Where one turn sends some rows of the set: a few examples, then the rows asked
donug: [ 24   0 -29 -13   4   0   5  -7 -27  19 -14 -16 -26  20   7  -6  17]
pob: [  4 -47 -40   2   1  14  17   1  11 -12   7  -2   4  -2 -34 -15 -18]
sune: [-24  -4  -4   3 -36 -48  -8  -7  -2 -25 -29   5 -30  17   9 -15 -15]
Ged: [ -8 -30 -24  10   1   2  21  -8  30  11 -21   7  36   3 -21 -49   0]
Bekev: [ 11  -7 -15   0 -48  27   4 -40   3  -3  15  -7  -7   7  11 -14  -5]
Sopar: [ -1  23 -23  11 -48  10   7 -37   3  -2 -35 -20   4  -4  -4 -28  -8]
tora: [-20  18  -3  28   3  -6  31  16  23   9   5 -25 -18 -14  22  -7 -23]
zomu: [-20  20  -9  21  11 -12  26  10  14   5  -7 -39 -25  -9  21  -7 -23]
Pasav: [  6   8 -15  30 -49  25  -4 -35   8   3 -11   4  -4   5   6 -26 -15]
sir: [-22   8  -4  -1 -29  -7  -9  23  -5 -19 -10  22 -20   2   2 -60 -19]
muvel: [-23 -28  -8  11  11  16   8 -25  14  11 -16  18  20  24 -35 -12 -11]
fale: [-19  12   1   8  22  -5  20  -4  10  14   6 -36 -24   9  35 -20 -14]
Nul: [ 11  14 -14  24 -26  -2  25  14  11  34 -16  22  10  -5   2  -1  14]
Fis: [-25  -1   6 -26 -33  -4   6  17   0 -16  13  24  -9   2   6 -51  -6]
vuduv: [ 12   8 -28 -20 -10   4  27   9 -19  15  -7 -10 -11  -3 -12  14  16]
Vor: [ 19  -2 -12  -5   0  22   6  -1 -17  31  11  14 -14  21  10 -10  16]
selil: [-42   5  12 -22 -38 -24  12   3  -1 -22  -8  17 -10   5  -7  -5  -9]
Zevi: [-22 -31   5  25  27 -21  -2   2 -17 -28 -11  20   3  13  -9 -37  -4]
Pilen: [ -7 -11  -9   0 -29 -28 -13   8  -1 -19  -8  12 -29  15  22 -61 -13]
lak: [ -6 -41 -31   1  -9 -17  33 -12  31  -1 -16  -8  31  -2 -25 -15   0]
paru: [-20  10   7  15  14   3  24   2  20  19  18 -23 -16   3  37 -20 -13]
Lizik: [ 10  -5 -15  20 -49  13  -5 -49   5  -1  -4  -7 -12  14  12 -10 -10]
veg: [ 12  -3  -4  11 -10  -6   9 -18  -3  36  -7  15  -9  28  15  15  19]
Ridig: [-15 -29 -17  16  10 -10   8 -32  21  12 -40   2  25  25 -20 -30  -2]
Vev: [-21 -29  -2  15  16 -31  17  15  -4 -29 -11  14  22  -8  -7 -47   5]
fikan: [-24 -39   4  16  22 -26   3  -1 -18 -36  -3  14  -2  10 -12 -12  -5]
nem: [-26  17   2   1  19   2  27   1   7  10  10 -35 -22  -1  22  -5 -16]
Raz: [-19   7   5  25   7 -14  27  -2  26  17   9 -26 -17   3  39  -6 -15]
Bilu: [  3   6 -23 -19 -46  12  16 -42  -1  -8  -8 -29   1  -2   1 -16   3]
kuzu: [-28  -6  10  -8 -45 -11   7  16   7 -20  14  33 -13   1   1 -16 -15]
Teti: [ -5  19 -12  21 -54  17   9 -38   9   1 -22  -2   6  -3  -6 -10 -13]
Fegi: [-22 -37  -3   7  11 -37  24  12  -5 -37  -4   6  17  -9 -12 -22   5]
denon: [  0  19 -23  -8 -46  24  16 -28   0  -4 -15 -20   9 -11  -6 -33  -2]
Zuli: [-28 -14   7 -21 -38 -44   7 -11   4 -22  -5   7 -18  18  12  -6  -2]
dumi: [-21   0  -7 -15 -23 -40 -10  -4  -8 -22 -31  -5 -26  19  14 -49  -7]
Bevem: [ 16  15 -31  16 -22 -25  25   7   1  22 -40  -8  -2  -7  -1   4  13]
ror: [-13  12  -4  34   7 -10  23  10  25  14   2 -26 -20  -5  35 -21 -21]
sifuz: [-28 -28   7  21  18 -41  12  -1  -4 -27 -23  13  20   5  -6 -32   5]
rimol: [ 13 -47 -50   6   0 -13  17  -6  18 -10 -19 -18   8   0 -21 -33  -9]
Vonot: [ 22   5 -15  32 -12  -7   3  -2   3  39 -23  17  -5  17  20 -22  15]
Zolis: [ 15  -5 -25 -10 -41  20   3 -41  -3  -6   2 -25  -9   6  13 -33   1]
gon: [-21  22  -7  11  18   5  24  13   7   8   2 -37 -24  -8  19 -20 -23]
zevok: [-12 -41 -12  11  19 -37  11  10 -14 -41  -6   0   2  -3  -7 -31  -1]
dimin: [-32 -26  15  21  20 -21  10   4  -7 -24  -8  26  19   6 -13 -27   0]
Zabot: [ 23  16 -40   1 -13   2  22  24 -13  17 -22  -7  -7 -13  -8 -22  11]
zabi: [-16 -40  -5  11  20 -17   9  15 -18 -39   9  14   1  -1 -13 -27  -4]
pevi: [ -4 -34 -27  18  19  20  -8 -18   1   2 -16   7  -2  26 -30 -31 -20]
loso: [ -3 -46 -33   8  10   2   3 -21   2 -10 -13  -8  -8  20 -33   3 -19]

Fis -> kuzu
nem -> Raz
Teti -> Bilu
And these:
Zevi -> Vev
Vonot -> Zabot
Ridig -> rimol

